Each named move below is a turn or a mirror, shown by a few rows before and after it. Which moves, in which order, take the first row of each later pair to the second? The first pair is answered.
V:
[-2  5 -3  4 -4 -3  5  3  4  9  1 -6 -8  4 -4  6 -4 -8  5  1 -3  8 -1  5
  5  0  1  8  0  0 -6 -5 -5  6  8 10 -3 -1 -1  7 -2 -4 -5 -1] => [-8  6 -1  5  0 -1  8  3  4  9  1 -6 -6  5 -4  6 -3 -5  5  3 -4 11 -3  8
  5  1  1  5  4 -4 -7 -8 -3  4  6  5 -3  2  1  4  0 -1 -2 -2]
[  2  -3  11  -5 -21  -4  -4  -6 -10 -14  -2  -7 -11  -3   6   8  -1  -4
  13   9   2  13   2 -12  -1   3   9  -1  -8  16   5  -7   2   5   5  -3
  -5   2  -9   4  -1  -4   7   6] => [ -8  -2  17  -5 -13   0   0  -7  -6 -12  -1  -8 -12  -5   5   8  -2   1
  11  12   3  19   0  -6  -1   4   7  -6  -1  12   6 -13   3   1   0 -13
  -3   4  -2  -1   0   1  11   3]
[ 16  -4  -6  -2 -10  -5 -11   0  -6  -7  -2   2   3   1   7  -5   3  -6
   3  -6   1 -13   5  -8  -3  -3   3   7 -13   2   4  14   2  10   9  10
   2  -1 -10   5  -3 -11  -2   6] => [-13   3   8  -1  11   9   4  -1   3   3  -5   2  -1   1   5  -3   2  11
  -3   7   2   7   1   7  -7   2  -2  -4  14  -9   5  -9   4   0  -9 -21
   0   7   5 -10   3   5  10  -2]
Q:
[-3 -1  0 -1  4  0  4 -2 -3  4  0 -1 -2 -7 -4  5  5  3  0  3 -3  4 -6  2
  5 -3  0 -6  3  1  3 -3 -4  3 -2 -6 -7  0  1 -1  9 -1 -2 -4] => [ 0 -2 -4 -4  4 -1  0 -1  0  4  4 -1  2 -8 -3  3  8  5 -1  1  3  1 -7 -1
  7 -3  0 -5  1  4  4  5 -5 -1 -3 -5 -7  1 -1  0  5  0 -3 -2]
[  3  -2  -5   1  18   2  -4  -6   5   3  11   9   6  -3  13  -8   1  -5
   3   0  10  -3   3   5  -4  -3   9  -9   0  -3   4  18  -8 -10  -9 -12
  -3   1   4 -14   6   8   0   1] => [  5   0  -8   2   5   8  -8 -14   3   9   0  -3  -6   0  12   0   6 -12
   5   0   2   8   9  17  -4   0  11  -5  -3 -15   8  11 -10   5  -1 -10
 -10  -5  -3  -4   1  -2   3   6]
[-16   3   4   3   3  10  -8  -5   1 -10  -4  -6  -4   2  -3  16   6   7
  -1  -6  -6   7   2   6   1  -7   1  -1   8  -3  -3   1  -2   2   0  -4
   2  -5  -1   4   2  -3   3   3] => [-17   3   6   2   9   6  -4   0   2 -11   3   0   7   1   0  12   5   8
  -4  -4   1   1  -3   0   2  -8  -2  -4  13   4  -6   6  -1  -9  -4  -6
   6   0   1   1   5   5   3  -1]
[ -1  -8  -4  -3  -7   3 -16 -10  10   0   0  -5   0 -12  12  -3  10  11
   2  -9 -11   4  -7  -9   0  -3  10   7  -5  -5   6   6  -3   4  -6 -15
   2 -10  -3  -1  16   2   1  -1] => [-12  -6   4   2  -6   5  -4  -7   4   5  -3  -7  -7 -10   7   2   5   7
   1  -6 -15  15  -9  -3   0  -3   9   6   0  -7   0  -5   0   5  -6 -18
   1 -10   4  -6  21   2   6  -6]
E:
[  5   1  -4  -3  -6 -13   8   2  -2   0   8   8   7 -16   0   4  -4   5
  16  -3  -6  -2   0  -1   5  -1  -2   3   8   1   0   4  -2 -11  -5   6
  -3   8   2  -3   3   3  -4   6] => [  3   0  -5  -4  -4 -13  11   2   0   2   8   8   7 -16   1   8  -2   7
  18  -1  -7   2   1   2   3  -2  -2   4  12   0   1   2  -3 -11  -8   1
  -5   8   2  -3   5   8  -2   5]
[-12   8   4  -3  12  -3  10   7   2   0  -2   2   3  -9 -13   0   4  -1
   8   0   4  12  -6   9  -4  -3  -6   2  12   5 -14 -12   9 -11 -15  -9
 -11  16   3  -8 -10   6  -5   9] => [-10   9  -2  -5   9   3   4   0   2   2  -8  -3  -1  -7 -10   3   9   2
  10   0   1  11   0  13  -8  -1  -5   0  12  -3  -8 -13   7  -4 -15 -11
 -14  11  -2  -4 -14   3  -5  15]
[ -5   8  13   8  -7  -4   3   4  -3   4  -8  -4  -8  10  -3   2  -3  -4
   5  -2  -1  -4   0  13   5  -1  -3  10  -4   3  -4  -3  11   1  -3   2
   5  -4   9 -14   0  -4  10  -1] => [ -6   7  12   8  -8  -2   1   4  -3   4 -11  -7  -7   9  -4   4  -1  -2
   5  -3   0  -5   1  14   5   0  -1   9  -6   1  -4  -3  11   4  -3   0
   3  -6   7 -12  -1  -3  11   0]
[  0  -6  -1   4  19   1  -4  16   3  11   0   9  10   6  -7   3  -6   9
  -9  -1   7   0  -2   7   5   2  -9  -4  -9  10   0  15   8 -17  -4  -2
   0  11   4   4  -5  11   4  -1] => [ -3  -3  -2   6  20   3  -3  13   6  13  -1   6   6   6  -7   8  -2  12
  -7  -2   7   3   0  15   3   0 -11  -6  -4   2   1  10   7 -16  -8  -8
  -2  11   2   5  -5  11   5   0]
Now pairs of rows:
Each pair is 2 to 3 moves apart.
[  8   4 -11  -4  -3   1  -5 -10   4   2  -5 -11  -8   0   0   8   4  -1
   5  -4  -7   1   8  10   4   1   4   5  -2  -6   1   3  -2   8   8   4
  -9  -8  -2   7  -1   0  -6   7] => [ -4   4   0  -5  17  -1   7  -2   9   3   6  -1   2  -2   0   3  -3   6
   0   1   1   2  -1   6   4   2   0   0  14   2  -5   1   0 -10  -5 -10
  -3   3  10  -8   5  16  -2  -3]
V Q
[-17  -4   3   4   4  10  -3  -9   5   5  -9  -1   5   2   4  -4  -2   8
  -9  14   2   2   3   6  -9   0  -3 -10   3  -8  10  -1  -2  -2 -18   1
  -4  -3   4  -7   0  -1  -1   3] => [ -1 -11  -1   5  -4  -4  -7  -2   1  -1  -4   4  10   1   3  -8  -6  -2
  -6  10   3 -10   0 -10  -3  -3   0  -1 -16   8   5  12  -2  -3  -7  25
  -1  -3   4  -3   1  -8  -9   2]
V E
[ -9   9 -12  20  -3   8  12 -12   4  13  -7 -10  -1  14  -7  -2  -8 -13
  -4  21  -5   7 -10   9  -3  -4   0  -3   9  -8  -6  -2  13  -5  -2   7
  -4  12   4  -7  10  11  13  -3] => [  7   6 -17  20 -12  -2  10  -6   0   8  -5  -7   3  13  -9  -5 -11 -20
  -3  16  -4  -2 -10   0   0  -3   1   6  -3   2 -12   7  11  -1   8  25
  -3  10   1  -1   7   3   6  -2]
V E
[ -9   2  -2  -7   4  14  -3 -13  10   8 -17  -9   0  -3   8   6  19  16
  -1   0  -7  11   7  15  -4   2  -1 -11  10 -18   5  -6  -7   2  -9 -18
 -17   0   0   2   7   4  10  11] => [ 22  -6 -12  -9  -6  -8 -13  -2   4  -6  -3   4  14  -7  10  -4  14   0
   3 -10   0 -19   4 -16   3  -1   0  -1 -15   7  -1  23 -10  -3   6  15
  -6  -1  -5  10   6  -4  -7  15]
Q V
[  3   3   9   7   9 -14  -1   5  13  -7   8  -1  12  -8   0  -1   2   3
   0  -2  16  -7  -9 -11   3   0  -8   0   4  22   0  16  -4 -13 -13  -9
   4   4  -1   1   0  13   3  -2] => [ -8   4  12  11  12  -4   5   0  17   2   1  -9   2  -4  -2   6   3  10
  -1   3  12   8  -6   4  -2   2  -9  -6  15   9   1   1  -4  -9 -16 -22
  -2   4   3  -1   4  13  12  -5]
Q V Q
[-10  -2   5  -5  13  -5   9   3   2   6   4   3   2   4   5  -4  -4  10
   1   2   9   0   6  -5  -1  -2  -8  -8   8   4  -8  -2  -1  -5 -10  -6
  10  -3   8 -14   7   3   3  -5] => [  7  -3  -6  -8  -4  -4  -6  -7  -2   0  -3  -2  -2   3  10   1   4   7
   5  -4   6  -9  16  -5  -5  -2  -2  -2  -4  -1   1  10  -3  11   0   6
   4 -12  -6   0   0  -9  -4   8]
E E V
[-15   3  19   1   1   3  13  12   0   7   1   3  -5  -1  -7   2  -7   1
  -2   4  -7  13  -7   7  -2  10  -8   1   9  -4  -2 -12  11  -5  -5  -8
   3   0  10 -13  11   7  14 -21] => [ 14  -3   1  -3 -25  -7 -10   4  -8   0  -6  -1  -6  -1  -1   4   2 -10
   3  -7 -10  -6   4  -2  -1   8  -1  10 -16  -2   3   8   5  14  13  18
   0 -14  -8  10   1 -10   1  -4]
E V
[  8 -12   6  -2   0  -7 -12   2  -3  -6   4  11  11  -2   6 -10   4  -1
  -3  -7   9 -15   1 -13  -1  -2  -3  -1  -1  10   4  14   2  -1  -5   0
   8   2   3  -3   6  -1   0  -2] => [ -6  -7   9   2  -7   6   0  -7 -10   6 -15  -6 -15   4  -1   2   4  -1
   1  -1  -4  10   9  10  -5   2   1  -2   4 -10   5  -7   4  14   0  -5
   0  -3   2  -2   8  -8  10  -2]
Q V
[ 22  -2  -4   5  10 -13   5  12  -1  -2   9  18   2   1  -4  -7 -11  -8
  -4  -1   9  -1  -5 -17  14  -3   5   1   3  16  -7   1  -4 -16  -2  26
  11  -4   8  -1   2   3 -10  -3] => [  7   5  -2  12   1   5  11  -4  -4  11 -11  -2 -22   8 -10  10  -4  -6
  -5   5  -5  25   3  13   7   1   7  -2  14 -10  -3 -26  -1   3  -1  15
   2 -11   6   2   1  -4   1   2]
V Q Q
[ -1   2  -2  -7   6  10 -11  -3  10  -4   0   2   7  -4   4  -2   8  11
   0  -1   3  -6   6   2  -6   0  -4  -4   5  -3  11   5  -1  -1 -13 -11
  -1  -2  -6  -1  -4   3   1   6] => [  8   2  -6   0  -8   5 -10  -6  -1  -4  -4  -3  -4  -2   2   3   6   0
   4  -2  -4  -6   8   0  -4   1  -1   3  -8  -4   7   6   0  11   4   7
  -2  -7  -8   9  -5  -8  -4   8]
Q V
[-11  -5  10   3  -7  11  -1  -7  -7  -6  -7   3  -9  -5   7  -4   2   1
  -8   4  -3   4   6   3 -10   9  -9  -5   3 -14   9  -3   0   3  -6 -12
   4  -1   7  -8   6  -3  10   2] => [-13  -8  14   5   0   5   5   0  -9  -7  -2   7  -5  -4   3  -7  -2  -1
 -13   5  -1   3   3  -6  -7   7  -9  -5   3  -7   4  -4   3  -6  -4  -9
   9   6  11 -11   9  -2   7  -4]
V E V
[ -2  -5 -11  -8  -9   7  -1   4   8   8  13 -16   3  -6  -2   8  17  17
   9  -7  -3   6   5  12   1  -9   5   6  -6 -13  12  19  12  16  -3  -7
   3 -10 -21  -4  -4  -5   2  13] => [  1 -13  -3  -5  -5  -6   8  19   3   1  26  -1  15  -7  -9  -2   3  10
   5  -7   5  -2  -7 -10   7  -8   1  10 -12   7  -3  27  15  -1   1  12
  16  -1  -9 -12   3  -3   1   3]
E E E
[ 18  -1  -7  -7  -2  -1  -8   5   1   3  -4   0   2  -3   1  -7   0  -3
  -6 -16  -1 -12  -5 -12  -3  -2   7  -1 -16  15   8  11  -1   0  -2  12
   0  -1   3   9  -1   3   1   5] => [ -1   2   2  -5  12   1   7  10   8   9   0   3   2   1  -2  -8  -6   3
 -10  -9   1  -2 -11  -5  -1  -1   4  -7  -2  14   0  -4   2 -11 -14  -2
   3   9  16  -5   3  13   7  -5]
E V
[  3  -7   5   5  -6  -5   2  -4 -13  -4  -4   1  -1  -2  -2 -13  -4 -10
  -7  -5  -5  -5   4 -11  -2   0   2   1  -9   2  -3   1  -6   5   4  15
   7  -3   0   0   3 -10   8  -1] => [ -4  -1   5   1  -7   7  -2 -13 -10  -1 -12  -5  -7  -1   1  -5   4  -1
  -8  -4  -7   3   9  -1  -7   3   3  -3  -3 -11   6  -3  -5  13   0   1
   1  -7  -3   0   1  -9  12   4]
V Q Q
[  3  -8   3  11  -6  -4   9   7  -9   3  -2  -2 -10  12 -12   1  -9 -16
   0   1  -5   7  -4   1   3  -3   3   7  -9   6 -12  -7   0   7  14  19
   4  -1   6  -3   1  -6   0  -8] => [ -8  -6   7   4  13  -1  12   9   1   1   7   8   2   9  -7  -7  -8  -2
  -4   4   4   5  -9   0  -1  -1  -1  -1   9   9  -9  -9   1 -12  -4  -2
   8   7  13 -13   4  11   3 -12]
Q V
[ -8   8   2  18  -1   0  13  11  -5   4   4 -13   6   5 -17  11   1  -4
  -7  13   1   5  -7   5  -1   3  11   1  -4   5 -21 -18   3   5   1   0
  -7   5   3   3   3  -7  -5   1] => [-10   7   4  11  12  -3  11  13  -1   1   9  -8  17   1 -11   7   0   4
  -9  13   8   0  -9   0   0   5   6  -2   1  10 -18 -11   3  -4  -7  -6
  -5   8   5  -2   4  -1  -6   0]
V Q V
[  3  10   4   2  12  -5  15   9  -1  -1   5   3   2   3   0  -4   0   1
  -9   8  -9   1  -8   1  -3   0 -12  -8   0   2  -4 -11  -6   2  -8 -15
   4  13   2  -4   5  16  14  -4] => [ 17   8  -4   6  -8  -9   9   4 -12   0  -2  -3  -8   9  -2   0   1 -11
  -4   5 -15  -2  -2   0  -1  -1  -7   1 -16  -1  -8  -5  -6  18   6   8
   2   3  -5   6   2  -1   7   2]
V Q
[ 13  10   0   6 -12   4 -23 -16  -6  -1 -19   2  -4   3  10   2   8  -2
   1  -6  -7  -2   4  -2  -5  11   7   1  -5 -11  13   0   1  14   5   3
 -13   2  -4  11   8  -1  -3   2] => [ -6  12  14   6   9   5  -7  -5  -1   3  -7  11   6   1   7  -4  -1   8
  -9   3   0   5  -8  -4  -3  10   0  -7  15  -5   8  -8   4 -10 -12 -16
  -8  17   8  -7  16  19   4  -8]
V Q
[  0  -3  -1   0   0  -3  -1   8   0   2   2  10   6   1   1  -5  -8  -5
  -1   4   7  -6  -5 -10   4  -1  -3  -2   0  11  -5   3   3  -7   2   5
   3   3   2   1   2  -2  -2  -4] => [  4  -2  -3  -1   0  -4  -5   6   0  -2   1   9   5  -1   1  -7  -6  -4
   1   1   6  -9  -5 -10   3   1  -3  -2  -2  12  -3   6   2  -4   2   7
   4   3  -3   2   2  -3  -3  -2]
Q Q Q
[ 11  -3  -1   5  -7  -8  -5   1  -1  -2   5   4   3   0   4  -4  -6   0
   0 -12   3  -6   0  -7   5   0   0   5 -12   9   4   9  -2   0   5  10
   4  -2  -3   2   0  -4  -2   0] => [ -6   3   3   3   2   4   0  -3   7   6   0  -2  -3   2   6  -2  -2  13
  -4  -2  -1   8   1   9   0   2  -1  -4   6  -3  10  -6   0  -1  -8 -14
   0   0   1  -4   2   6   8  -1]
V E
[  1   4  -7  -9   5   0  -7  -1  15   1   7   4  10   0   6   0   0  13
   8  -2   3 -10   5   3  -5  -4   3   0   9   4   4   7  -7  -4 -12 -14
  -3   1 -10   4  -6   8 -10   0] => [ -5   7  -6  -6   4   7   2  -4  15   7   2  -1   2   3   2   5   0  13
   8   3  -1   2   3  12  -9  -4   4  -2  13  -5   3  -3  -6   2 -12 -16
  -5   2  -6   3  -4   5  -4  -1]
Q Q E
[-11  -4  11   7  -3   6  12   5 -12  -2   2  -1  -7   5  -4  -8  -7  -3
  -4   6  -2  14  -1   0   2   1  -2  -6  -2   1  -7 -12   0  -1   1   8
   6   3   9  -3   8   1  11  -8] => [  4  -6   5   5  -7  -2   0   4 -11 -10   5   2   0   0   0 -10  -6  -7
  -2   0   3  -3  -2 -14   4   0  -1   0 -12   9  -5   3  -3  -1   7  17
   8   1   3   3   4  -3   3  -5]
V Q
[ 13  -1  -5   2 -17  -6 -12  -2 -13 -11  -2   0   0  -5   4   2   0 -11
  -1  -3  -2  -8   7  -8  -7   1   2   1 -11   0   7  14  -6  12   2  17
   1 -12  -4   2   1  -9  -1   2] => [ 10   0  -3   4 -21  -3  -8  -4 -14  -7  -5  -1  -5  -3   1   3   0 -13
  -1  -1  -4  -2   6  -3  -8  -1   1   0  -8  -4   5   7  -3  18   5  16
  -2 -12  -4   4   3 -11   2   0]
Q Q Q
[  0  -6   9   3   3   0  -4   5  -1  -9   7  13   8  -9   6 -10  -2  -1
  -6   4   0  -4  -5 -11  -7  -2  -5  -6   0   6  10  11   1  -9  -6  -4
   5   7   4 -16   5   8   8   2] => [  8  -7   6   9 -17  -3  -1   2 -11  -7  -2   7  -5  -4   0  -5  -5 -14
   0   3  -7   1   0  -7  -3  -3  -1   4 -13   1   2   7   1   6  10  18
   2   1   2  -7   4  -8   7   5]
Q Q V
[ 23  -2  -3  -1  -3 -10   3   9   2  -3   5  -3   7 -15  -9  -9   6  -6
   3  -3   2  -8  -4 -11  13  -9   4   3  -8  10   0  11  -1  -3  10  17
   9  -6   3  -2  -5   0 -10   1] => [  5   3   6   0  10  -7  17  15   8   3   8  -4   7 -14 -12  -8   0  -1
   1   4   6   2 -12  -3  14 -10   1  -2   6   7  -7  -4   1 -13   1   5
   8   2  13 -11   1  12  -5  -5]
E V
[ 11   3  -3   0 -19  -2  -1   1   0   1  -2  -3 -10   6  -2  11  -6 -15
   6  -6  -4   5   5  -3   3  -4   9   4 -14   7  13   3   5  20   7  10
 -18  -8  -7  11   1  -9  -5   7] => [  7   5   1   4 -18   0   5   2  -1   5  -3  -5 -14   6  -6  12  -9 -17
   7  -3  -5  11   4   1   2  -5   9   4 -14   4  12  -4   7  21   6  10
 -15  -4  -5   6   2 -10  -4   3]
Q Q Q
[  9  -6  10  -9 -17  -4  -6  -5   0  -8  -3  -2   6  -1   9  -5  -3  -5
   2  -2 -10   1   5  -8  -2  -2  -2  -3  -8   2  -6  -3  -1   4  11   4
  13  -3  -6   1   1  -9  -3   2] => [ -3  -2  15  -9 -10   6  -1  -9   5  -5  -7  -1   3  -1   7  -2  -2   2
   0   3 -11   8   6   2  -5   0  -4  -9   5  -6  -2 -12   0   1   1 -15
  10   0  -3  -6   1  -2   2   0]
V E
[  1  -3  -7  -4  -5   5  -7   2  -5  -9   1   8   4  -7   5   0 -12  -5
  -9   3  -3 -10  -7 -11   7  -6   4   2   1   6   3   5  -4  -2   0  17
   6  -4  -4   5   3  -3  -1  -5] => [-10  -1  -5  -5  -2  17  -7  -6   0  -5  -5   3  -2  -7   5   8  -8   5
 -10   6  -7   0  -3   2   2  -4   4  -3  12  -8  11  -4  -2   1  -8  -2
  -1  -4  -6   3   2  -1   5  -3]
V E E
[ -5   3   0  -8   1   2  -1 -14   2   8 -12  -8  -8  -3  11   6  11   9
   6   7  -7   0   5  16  -3   5   0  -9   5 -17   7  -6   0   7 -13 -25
  -8  -1  -6   0 -10   7   1   7] => [ 11   0  -5 -13   1  -8 -12 -11   4  -1  -3   0   6  -9  18  -1  14   7
   6  -1   2 -20   6  -3  -2   4   0  -3  -6  -4   7  15  -1   3 -12 -15
  -3  -3 -11   8 -14   5  -7  10]
Q Q V
[ 12   0  -5   5  -8  19  -3  -2  -1  -8 -10  -7   2   6  -7   5   8   0
   6  -7  -7   5   2   3   6   6   0  -1  -1 -12  -5 -15   1  17  15  12
  -1  -3 -18   3 -14 -13  -4   7] => [  6   3  -3   8  -8  20   3  -2  -2  -5 -12  -8  -2   8 -12   5   0   0
   5  -4  -9  13   3   6   7   4  -3  -1   4 -13  -9 -20   0  18  14  10
  -1  -1 -14  -2 -11 -12  -3   3]
Q Q Q
[-1 -4  6  3  4 -5  6  9 -3 -7  5  3  7 -1 -4 -9 -9 -4 -1 -3  0 -7 -3 -7
  2 -1 -3  8 -2 13 -8  8 -3 -5  0  9  5  1  6 -4  6  1  0 -2] => [  5  -5   4   1   3  -7   0   7  -3  -8   5   4   8  -3   0 -10  -8  -2
   0  -3   1 -12  -2  -8   2  -2  -2   9  -5  13  -6  11  -4  -2   2  13
   6   0   1  -2   3  -3  -1   1]
Q Q Q
[ -1   0 -10  -1   7 -10   0  10  21   2  20   2  17  -4  -4  -4  -2  10
   4  -4  -1   0  -2  -5   8   0  -2  -7   8   6  -7   4   0 -10  -3 -14
   3  11   2  -2  -8   7  -8  -9] => [  0   5 -12  -5   4  -4  -7  -1  25   3  12  -5  12  -6   0   3   8  14
   5  -5  -5   1   7   3   3   0  -1  -9  11  -6  -1   3  -1  -4  -6 -21
  -2   5  -5   2 -11   5  -5  -1]
E E
[-5  1 -2 -2 -2  5 12 -5  1  9 -4 -7 -8  4 -7  9  7 -2  5  3  2 11  4 10
 -2  5 -1 -4 -2 -4 -5 -9  7  7 -1 -2 -6 -2  0  0  4  0 -1 -2] => [ 3 -3 -2 -7  6 -7  4  3  4  1 11  7 10 -2 -2  0  5 -1  3 -2 12 -9 -4 -8
  1  3 -1 -3 -6 10 -6  5  7 -6 -3  5  1  3  0 -1  0  5 -9 -2]
Q V
[  8  -3  -6   0  -8  -3  -2   6   1  -8   4   7  16  -3  -3  -7  -9   4
  -1 -10  -7  -3  -1  -6   2 -11   0  12 -12   9   1  10  -4  -5  12  12
   4   1   8   2   3   0  -7  -5] => [ 10  -1  -6   0 -12  -4  -4   4   2  -8   3   6  14  -1   0  -5  -9   4
   0 -11  -9  -2   2  -5   1 -10   1  11 -13   7   3  10  -3   0  14  13
   4   1   6   3   1  -2  -9  -3]
Q Q Q
